A single turn carries every row of the set below to another of its rows. Some are shown first; where does it send the rows asked next?
lat: [-0.73,-0.70,-1.41,+0.03,+1.26,+0.40,-2.49,+1.14,+0.55,+0.13,+2.32,+2.30,+0.82,+0.54,-0.73,+0.49,+2.43,-3.25,+0.36,+1.15,-0.39,-1.63,-2.83,+0.17,+0.54,+0.23,+0.40,-0.99,-0.43,-1.22]
losir: [-0.06,+3.59,+0.61,+2.27,+0.35,+0.03,+0.26,-2.30,+1.88,+2.37,-0.56,-0.28,-0.52,-0.58,+0.65,-4.09,-3.85,-2.00,+2.61,-0.91,+0.11,+1.51,-1.29,-1.77,+1.61,+0.72,+0.37,+0.58,+1.85,-2.02]
Sus: [-0.04,-3.20,+0.07,+0.77,-2.23,+0.76,+2.12,+1.45,-2.48,-0.36,+0.50,-0.10,-1.29,+1.47,+2.44,-1.60,-4.18,-0.04,-1.28,+0.72,-0.76,-2.01,+0.49,-0.32,+3.16,-0.69,-1.34,-0.09,-4.19,-1.95]
Dez: [+0.65,-2.52,-1.24,+0.32,-0.49,+1.58,+0.80,+2.17,-0.71,-1.64,-2.37,+1.12,-1.09,+2.27,+1.28,-2.92,-3.26,+2.75,-1.25,+0.64,-0.97,-2.02,+0.82,+1.49,+3.21,-0.31,-0.94,+1.28,-1.53,-0.95]
lan: [-0.38,+1.01,-3.21,-0.61,+1.54,+0.46,-1.54,+0.72,+0.64,+0.49,-0.01,+2.97,+3.58,+1.05,-0.73,+0.85,+0.93,-2.58,+0.14,+0.28,-1.01,-2.15,-2.52,-0.77,+2.20,-0.81,-0.02,+0.14,-0.65,-0.63]
bini: [+1.28,-3.89,+0.09,+1.56,-2.48,+1.10,+1.02,-0.67,-0.49,-0.49,-2.09,+1.24,-1.03,+1.68,+2.00,-1.81,-3.04,+0.31,-1.09,+0.76,-1.19,-2.75,+0.47,-0.76,+2.45,+0.58,-2.32,-0.63,-4.24,-1.38]
tedif: [+1.68,+3.15,+0.40,+0.23,+0.96,+0.97,-1.08,+0.40,+2.61,+0.82,+0.87,+0.74,+2.42,-1.93,-0.75,-0.42,-2.26,-1.90,+2.68,-0.43,+0.45,+0.22,+0.14,-3.49,-1.01,+1.49,+0.07,+1.14,-0.39,-0.68]
Mize: [-1.23,+1.40,-0.77,-0.69,+2.25,-0.97,-1.25,-0.71,+1.66,+0.46,+1.04,+1.05,+2.42,+3.44,+0.53,-3.86,-0.50,-3.72,+1.83,+0.70,-1.53,-1.13,-1.87,-0.07,+3.31,+0.77,-0.15,+2.28,+0.73,-1.97]
bam: [+1.03,-4.28,-1.62,+2.30,-2.27,+1.46,+0.33,+1.14,+1.25,-0.02,-0.47,+1.24,-0.69,+1.23,+1.63,-1.34,-4.90,+1.12,-0.25,+1.63,+0.98,-1.90,+0.12,-2.58,+2.99,-2.07,-1.90,-1.91,-1.21,-0.60]
ren: [+0.51,-2.98,-1.41,+3.56,-2.13,+2.63,-0.21,+2.79,+0.07,+2.16,-0.70,-1.86,-0.28,+0.38,+1.44,-2.01,-3.51,-0.43,+0.64,+3.04,+2.38,-0.71,+1.83,-0.98,+4.10,-1.42,-0.86,-1.17,-0.74,-2.09]
vaze: [+0.94,+1.36,-1.63,-0.86,+1.94,+0.57,-1.18,+1.48,+0.94,+0.60,+2.21,+2.27,+3.47,+1.32,-0.57,+0.23,+0.67,-2.83,+1.69,+0.06,-1.57,-1.76,-1.52,-2.34,+1.30,+1.62,+0.39,+0.75,-0.28,-0.89]
Roken: [+0.84,-2.58,+0.23,+2.84,-2.31,+2.32,+0.47,+1.00,-1.70,+1.76,-2.38,-1.91,-0.60,+0.87,+1.80,-2.47,-1.66,-1.20,-0.17,+2.16,+0.25,-1.61,+2.21,+0.82,+3.49,+1.22,-1.27,+0.03,-3.74,-2.87]
soleb: [-0.11,-3.87,-0.49,+0.75,-2.78,+1.86,+1.47,+2.33,-1.14,+0.71,+1.30,+1.08,-1.32,+0.30,+2.00,-0.80,-5.75,+0.55,-1.02,+1.57,+0.78,-2.14,-0.10,-1.53,+2.27,-0.84,-1.23,-0.92,-1.83,-1.60]
nadi: [-0.94,+2.69,+1.34,+1.99,+0.71,+0.29,-0.50,-2.90,+1.15,+1.60,-1.50,-0.08,+0.60,-1.84,-0.07,-3.31,-3.23,-3.76,+3.09,-0.45,+1.48,+1.22,-0.80,-1.02,+0.57,-0.48,-1.19,+1.88,+0.25,-1.92]
soveg: [-0.67,+1.51,-0.75,+0.21,+1.03,-1.69,-1.99,-1.41,+0.66,+1.89,-0.95,+0.32,-0.19,+2.42,+1.36,-3.17,-0.89,-3.78,+0.61,+1.42,-0.84,-1.76,-2.86,+0.31,+3.44,+1.35,+0.71,+1.87,+2.46,-2.12]
Bel: [-0.59,-1.92,+0.57,+1.18,-2.58,+0.95,+0.43,+2.21,-1.80,+0.88,-0.74,-1.94,-0.94,+0.84,+2.14,-2.19,-3.77,+0.22,-1.48,+1.89,+0.83,-0.76,+1.91,+0.65,+4.24,-0.56,-0.60,+0.80,-4.15,-2.52]
suli: [+0.17,+2.28,-0.43,+0.85,+0.07,+1.77,-1.71,+0.20,+2.41,+0.22,+0.86,+1.22,+0.95,-2.74,-1.58,+0.54,-0.37,-0.71,+1.47,-0.29,+0.53,+1.29,-0.14,-0.84,-1.49,+0.36,+1.00,-1.75,-1.99,-0.57]
kot: [-0.63,-2.56,+0.07,+1.16,-3.11,+1.97,-0.21,+3.05,-0.49,+1.96,+0.07,-0.81,-0.91,-0.33,+1.67,-1.35,-5.30,+0.83,-1.20,+2.77,+2.41,-0.84,+1.36,-0.60,+3.35,-0.62,-0.55,+0.06,-1.79,-2.20]
bunu: [-0.57,+3.12,+1.28,+0.39,+1.24,-0.59,-1.19,-1.84,+3.30,+0.70,-0.30,-0.51,+1.38,+0.28,+0.22,-4.52,-3.42,-2.82,+2.95,+0.22,+0.55,+0.87,-0.20,-1.22,+0.95,+0.71,-0.55,+2.67,+0.67,-1.83]
banut: [+0.78,+1.90,-2.21,+0.27,+1.56,-0.38,-2.72,+1.47,+0.99,+0.20,+0.45,+0.74,+2.10,+1.75,+0.11,+0.70,+1.12,-2.51,-1.44,+0.70,-1.82,-2.51,-2.88,-1.55,+0.92,+0.78,+0.15,+0.06,-0.91,-1.50]
Sim: [-0.38,-2.31,+0.24,+1.78,-0.97,+3.19,-1.58,+0.82,-2.00,+0.05,-2.05,-0.58,-1.23,+1.30,+1.29,-3.04,-4.92,+1.31,+0.10,+1.92,-0.46,-0.39,+1.95,+2.36,+1.49,+1.76,-0.55,+0.84,-1.63,-2.12]
sedak: [-1.67,-0.15,-0.18,+0.06,+1.33,-1.75,-0.23,-1.40,+1.13,-0.06,+0.51,+1.07,-1.31,+1.45,+0.53,-4.03,+0.75,-3.96,+1.89,+0.82,+0.18,-0.87,-2.71,+1.69,+3.05,-0.98,+0.23,+1.08,+1.55,-1.60]
Kor: [+1.48,+3.95,-0.80,+2.26,+0.88,+1.37,-0.43,+0.59,+2.21,+0.65,+0.77,+0.20,+1.73,-1.28,-0.61,-0.21,-1.81,-0.80,+0.52,-1.65,-0.79,+0.81,-1.30,-3.70,-0.94,+0.11,-0.23,-1.22,-1.49,-1.37]
nomob: [+1.21,+2.97,-0.96,+1.48,+0.95,+1.43,-0.18,+0.69,+1.24,+1.05,-0.22,+1.12,+2.57,-3.02,-1.30,+0.88,-0.85,-2.16,+2.01,-1.23,+1.17,+0.34,-0.57,-3.13,-0.13,-1.15,-0.51,+0.17,-1.09,-0.57]
zifid: [-0.80,+2.77,+0.77,+0.81,+0.11,-0.43,+0.59,-2.33,+3.02,+0.03,-0.94,+0.02,-1.19,-1.86,-0.23,-3.99,-1.99,-1.40,+2.93,-0.64,+1.09,+2.00,-0.02,+0.66,+0.99,-0.96,+0.79,+0.32,-0.04,-0.98]
sile: [+1.76,-3.62,-0.66,+2.44,+0.24,+1.77,+0.79,+4.32,-1.53,-1.19,+0.35,+0.84,-1.56,+0.92,+0.81,-1.55,-2.51,+1.85,-0.39,+0.04,+0.90,-1.38,+0.13,-1.89,+2.89,-1.82,-1.85,+0.92,-0.44,-0.81]
povil: [-2.54,+0.75,-0.87,-0.06,+1.35,-0.71,-1.90,-2.96,+0.67,+1.13,-1.38,+1.74,+1.62,+2.20,+0.49,-3.30,-1.37,-4.21,+1.25,+0.97,-0.66,-1.21,-2.66,+1.37,+2.90,-0.11,-0.64,+1.84,+0.68,-1.98]
nuba: [+0.67,-3.39,+0.88,+3.90,-0.30,+3.34,-1.61,+2.88,-2.80,+0.59,+0.67,-0.89,-1.70,+0.06,+0.89,-1.65,-4.22,+0.36,+0.98,+1.40,+1.42,+0.26,+1.21,-0.95,+1.11,+0.25,-1.46,+0.44,-0.56,-2.06]

ren -> Roken
soleb -> kot
nomob -> nadi
And these:
sedak -> lat
Kor -> losir
tedif -> bunu
nuba -> Sim

